One turn moves every row onto another: examples first, then more rows asked
K41: [ 12   8  -8   8 -12  -2   4  16  -1  21  -5  13  -2  10  -1 -14  -1  -4
 -16   9   8  -6   7  10  -1  -4   4   2  -2   7   5   0  -5   4   2  -9
  -4   1  -3   6   6 -21   0 -25]
K543: [ -3  18 -12   4  -4   6   9   0  -4   0  -1  -5   8  -1   3  10   3  17
 -12  -4   1  -8  14  -1   0  -7  -3  -8 -18   4  -8  15  10  15  -7  -9
 -13  16 -16   6  -9   1   2  -8]
K259: [ -4  -4   8  12  15  -8  -7 -14   9 -14  -6  -9  -7  10  -1   1  -1  -4
  13  -1  -8  -7 -14   9 -13   5   1   9   1  -5  10   3   2 -15  -2  -2
  -3  -5  -7  -6   6   9 -11   4]
K791: [ -9   0   9  13  -7   4  -6 -10   9   0   2  -5  -2   7   2  14   3   7
  20   2  -9  -4 -28  -6   2   1   1  -5   3 -16   3   5 -11  -4  -3   3
   8  -4 -15   5  -6   8   3   9]
K68: [  2   5   3 -15  -8   5  -8  13  -5  -9  14   6  -5 -18  -8   8   7   9
   7   1  -2  -4   7   1  -4   2  -7 -14  -1  12   6  -7  -5 -12  -5  12
  10   0   1   8 -18 -15   0 -12]
K386: [ -2 -20   3  -2   3  -8   6   0  -7  -3   2  -8  -1   4  -2  -6  -2   7
  -8  -5 -24  -1  -1  -2   9   8  -6   0 -14  -8  11  -1   2  -4   5  19
 -13  -5  16   0  -4   0 -19  -5]
K65: [  0 -17   7  -5 -22  -5  -6  11   2  -6  11   3   3  -5  -8  -2   6 -13
   4   9  -1   8   0  10 -12   5   7   6   9   1  -6  -7   1 -16  -4 -10
   2  -3  -7   0  -4 -12  24  -8]
K392: [ -3 -10  -4 -13   0  -7   7  -6  15  -3  -7   1  14   7  -3  12   4  -6
  -4 -10   2  -2   8  10  -6  -2   1   8 -10 -15  13   6 -13   5 -12  -4
  25   7  -2  13  -8   1   3   4]
K869: [  8  -2   4  10   2  -7   3   9 -13  -2 -17   1   6   1   8 -24   0  -7
 -24  -5  12   4  -5   3 -10 -12   3  -7   1  -1  -9   1   3  16  -6   1
  -8   3  -2   0  14  -2  17   2]
K467: [  6   4   3  17 -15   8   0  15 -18   9   0   3  18   9  -3  10  10 -16
 -17   1   8   1  -5   9   2  -6  -9 -14  -8   2   2  -9   6  -5   6   7
   2   2   2   4  -2  13  -5 -18]
K914: [ -3   6   5  -6  14   1   5   0  -7 -18   7  -3 -10  -9 -14 -19   8   3
   4  -1  -4   3  11  -9 -24  12   2  -6  13   3  -2  -5   1  -4  -4   0
  -6  -2  -5   6   4  -8  14 -12]
K705: [-20 -10   4  -1   2  -8  -2   6  19   1 -12 -11  -4   1   7   0   3   7
  14   0   2  -9 -10   5  -3   9  -8   9 -11  -5   7   4 -13  -1   2   2
  18 -14  -8   6   3  -1   9   2]
K969: [ -5 -10   7   9   3  12  -4   3  13  -3  11  -4 -16   5  -2  -1   5   7
  11   2  -8 -13 -13  -9  -6   0 -12  13 -11 -10  11  -1 -14 -15   5   1
  -5  -4  11  -1  -1   3 -11  -3]
K460: [  8  13 -11  12  -8  -1  -3   7  -9  15  -4  14   2   5  -3  -5   0  -8
  -4   7   1   1   5  12  -4  -3   1   8   3   9   4  16  -3   3  -3 -17
  -2  -3 -16  10   9  -8   8 -29]
K264: [  4  -2  -8   6   1   3   5  -5   6   1  -9   0   8  18 -14  -7   5   4
  17 -16  -6  -3  -8   4   5   7  -6   0   3 -19  -2  -1 -11   9  -3  -2
  -3   7  -7  26  -7  14  12   0]
K958: [  5   0   3  13   5   4  -1   9 -22   1   2   2   0  -1   6 -15  -2 -10
 -21 -12   2  12  -8  -7 -15  -4  -5  -4 -10   0 -14   6   9  12   0   5
 -11  -2   2  -4  16   4  16   3]
K227: [  7   5  -2  18 -21   6   6  10 -10  10  -2  11  20   5   0   5  -2 -15
 -24   1  17  -1  -8  -3   0  -8  -5 -15  -7   4  -3  -4   0  12  -1  14
   4   6   2   2  -8   1  -6  -4]
K480: [  5  12 -13   7   4  -4   5  -4  -7   2  -6   3   6   0  -1  -3  -6  10
 -17   1   5 -11   9  -5  -6  -8   8  -9  -7   4   0  13  10  17  -6  -1
 -20  22 -12  -3  -4  -3 -10 -12]
K976: [ 11 -12  -2   1   9  -1  -4  -6 -11  -1   6  -2   2  17 -14  -6  -3  -2
  11  -7 -15   4 -17   8   6  -2   2   6  19   1  12   2  -2  -6  -3  23
   3   2  -7  10   6   3 -11  -9]
K23: [  7   2   4  -9   3  11  -3  12 -12  -3   8  -4   0  -9   9   0   8  10
 -22   3   4   3   8   9   1 -29  10   0 -12  -1   6   5  -3  -5  -8   5
   8  11   0   0  14 -10  12  -7]
K940: [ 13   1   4   5  -8   6  -5  10 -10   0   5   1  -1   1   5  -6   7  17
 -17   7   7  -3   1   3   6 -30   9  -5  -6  -5  -1  -3   1   1 -10   9
   1  29  -2   5   3 -11   7  -5]
K913: [ -8 -14   5  -8  -6   0   8  -8   6   6  12   8  -4   6   2   3  -3   2
 -13  -6 -20   6   1 -15  -9   3   2  12  -9 -14   6  14  -9  13  -3   1
   3  -6   8   9   4 -20  -2   8]
K137: [ -9  -1   0 -11 -14  -4  -4   1  -1 -10   0   8  13 -19  -4   8   0  -6
   3  -7  -6  -4   0  -4 -13  17   1 -13   4   7  -7   5   9   6  -2  -5
 -21 -14 -10   6 -14  -4   6  -2]
K450: [-16  -8   4  -7   8  11   2 -10  16   0   7  -6   0   2   1  10  -3  -3
   3  -2   4 -13 -12 -19 -14   9 -10   5  -1   0  10  16  -6   2  -3  10
   8 -12  -5  -1   6   1 -12   5]
K537: [ -1  -5   5   4  -9   7   2  -3  -4 -21  14  -5  11 -12 -15   4   9  -9
   1   8   2   4   5 -15  -9   8   1 -13  -1 -10  -5  -6   2 -13  -5   9
  -1  16  -2  -1 -16  16  14  -5]

K480 goes to K41
K705 goes to K791
Now find these:
K65 goes to K537
K467 goes to K958
K264 goes to K976

One turn moves every row onto another: examples first, then more rows asked
K357: [ 21  13   4   2   5  -9   9  -1 -12   9  10 -24   0   8  -3 -10  -9 -13
   5   0 -23  26  16  12 -11]
K273: [ 11  23  -3  -1  -1 -13  10  14  21   2 -15 -28 -15   1  -4 -17  12  -3
   0 -14  -2   5  -2  -1 -20]
K52: [ 15  18   3   1   5   8   0  12   0 -14 -16 -16  -4 -17   0   5  -1 -27
  14 -17  -3  19  17 -15  -8]
K522: [  5  31   5  14  11  -1   1   4   6   2   0 -23 -12   5  -2 -13  -7  -7
   0 -21   4 -12   2 -11  -8]
K729: [ 16  14   6   3  12   2   3   0   9  -1   0   0   4 -11  13 -27  -2  -9
   4 -23   3  39  11  12  -1]
K176: [  7  20   0   9  -1 -12   1  13   9  31 -16 -17 -14 -11  -3 -16  -8  -7
  -5  -9 -21  10  -4  -1 -20]
K567: [ 17  22   1  20  11  -9   6   0   3   4   0 -17   1 -14   5 -17  -8 -18
   0 -36  -7  36  11   2  13]
K290: [ 22  16   7  14   4 -15   1  -5   6   8  -1 -18   3  -6  -4   5 -19 -18
   4 -20 -15  29   7 -12   8]
K523: [ 11  -5  10  -8  10   5   2  -7  19  -2  -4 -17  -1  -8   5 -21  -4 -17
  -2  -8  -5  31   3   7  -5]
K666: [  6  15   6  10   5  -3  -1   1   7  28 -16  -5  -4 -13   3 -17 -13  -1
   0  -1  -5   5  -4   1 -26]
K322: [  9  29   1   9  20   2  -7  17   4  17  -6  -4 -19  -5  -2 -27 -14  -1
  -3 -13  -7  12   0  -9 -10]
K699: [ 20  16   3 -12  14   7  17  11   8  -3 -15 -35  -7  -2   7   0   1 -18
  -8 -14  -6  28  10  -7 -11]
K228: [ 19  20   2  13  16   9  -6 -12   0   4   7 -19  -1  -5   3   2  -3 -24
   9 -23  -3  15  24 -10 -16]
K94: [ 11  27  -1  21   4  -7   7   4   5   5 -11 -10   1 -11   6 -17  11  -3
   6 -16   7 -13   4   2  -8]
K163: [  8  26   3   3  -5  -7  -3  20  10  -6 -10 -12  -7   7 -11  -9  -2   0
  10 -11   1   1   4 -14 -11]
K761: [ 11  29  -3   8   4 -15   2  25   7  20 -12  -4 -17 -10  -7 -21 -13  -4
   3 -17 -14  15   5 -10 -17]
K53: [ 14  21  -7   5  -2  -4   1   4  11  11  -6 -15   4  10   6 -13   6   2
   1 -17  -3  -2   1  15 -22]
K130: [  2  18   2  14  16   6  -1   7   5  16 -16  -5 -10 -19  -1 -32 -13  -4
  -2 -10   2   3  -1  -3 -16]
K549: [ 22  23   0   5  13   4   2   7 -16 -14  -7 -10  -1  -4  -2 -11 -15 -10
  20  -3  -3  32   6   5  -5]
K559: [ 22  11  -5  19  14  -2  11  -8   3   8  -6 -22   4 -15   1 -16  21 -16
  -3 -16  -2  19  28  -2  -8]
K120: [  7  17   6  10  15   8   2 -13 -10  -4   3 -38 -11  -9   0 -17 -10 -21
   8 -10  -4  26   3   9 -16]
K382: [ 24   7  -5  -2   5   3  15   8   1   5 -13 -14  16   4   4  -9   5  -6
  -4 -13  -5  28  27   5 -16]
K883: [ 15  -5  10  -1  -1 -11   7  -7  17  -1 -12 -17   1 -16  -9  -5 -16 -22
   7  -8  -8  24   6 -10  -4]
K144: [ 22  19  -3   3  17 -16  26   8  -8  -7  -8 -32 -13 -13  -5 -22  -7 -19
   6 -10 -11  27   9   3  -2]
K499: [ 11  14  10  14  -1 -14  13  -7  -9   0  -5 -16  -2 -23  -4 -16   4 -17
  18   3  -4  26  17   7 -15]

K290 goes to K729
K130 goes to K176
K549 goes to K499
Now find these:
K228 goes to K382
K53 goes to K163

One turn moves every row onto another: examples first, then more rows asked
K679: [ 11  -6  -5   3   2   4  -2  13  13  15   5 -11  10 -12  15 -13  -9  26
   9 -26  -3]
K962: [ -6  -9   1  30   3  11   5   8   0  -2  -1   6  -1 -10   5  10  -8  -7
   8 -12   8]
K265: [  7  -6  -9  13  11 -21   8   1 -12  10   0  -6  12   3  17  -2 -18   0
   6 -23  -9]
K923: [ 16  -6 -24  -3   7  -1  13  11  -5  -8  14   0  -1 -11   4  -2  -1  -6
   9 -11 -29]
K507: [  2  -3  -1  -3   3  17   1   9  11  -3  21 -19  -1   7   9  14  -8 -10
   3  -4  -6]
K896: [ -2   2   0  13   2   8  15  25  15   5  11 -11   4 -11  10 -16   1  15
  11 -16 -11]
K674: [  6 -15  -5   9   5   5  14  19  17   2  11 -18  12 -14   9 -10   7   9
  18 -18  -5]
K307: [ -1  -3  -1  18  -2  -8   4  25  -2  -8   8  -6  -4 -21   6  11 -28   0
   5 -16  -3]
K500: [  5   6   0   1  12  20  17  -7  -3   0   7  -1  10   6  13   3 -12  -6
   3 -19  10]
K140: [ 13   2 -22   1  -2   3   1   9 -14   9  16  -5  -3 -18   2   7  -7  12
 -10  -9 -20]
K73: [  1  -8 -15   9   1  -4   6  11  -2   4   8   8  -3 -24   6   7  -5   0
   7 -20 -34]
K414: [ -3  -6  -6  14   4  15  15   1   0  -5  -1  15   2  -3  14  15 -15   5
  21 -28   5]
K331: [  9  -5 -11   5  16   7   4  -7   2   8  -3   4  -1  17  16  -6 -19  -2
   8 -17  -4]
K581: [  9 -11 -12  -1   4  -6  12  12   8  -7  15 -21  -1 -10   4   4 -28 -11
   3  -5  -3]
K11: [  3   3  -7 -10  -7  16  12  -2   8   1  21  -2   5  12  15  15 -14   1
  20 -12  -5]
K586: [ 14  -8 -18   6   1   9   8  18   6   7   7 -12   4  -6  10 -14  -5  32
  10 -16   3]
K856: [ -6  -4  -3  10  -7  19  11   3  -3   6  15  -6   6  -3  13  32  -6  12
   9 -19   3]
K404: [  4  -4 -17   8   4 -13  11  17 -12   5  12 -18   0  12  16  16 -14  18
   4 -17 -18]
K405: [ 17 -11 -19   2  14   2  -1   0 -12   4   4  -3   4 -24   4   2  -7   2
  -8 -23 -13]
K909: [  4  -8 -13  13  -9   6  -9  12  -6   6  10  -2  -2  12  17  26  -7  17
  19 -16  -7]

K405 goes to K73
K307 goes to K404
K679 goes to K896
Now find these:
K414 goes to K856
K507 goes to K331

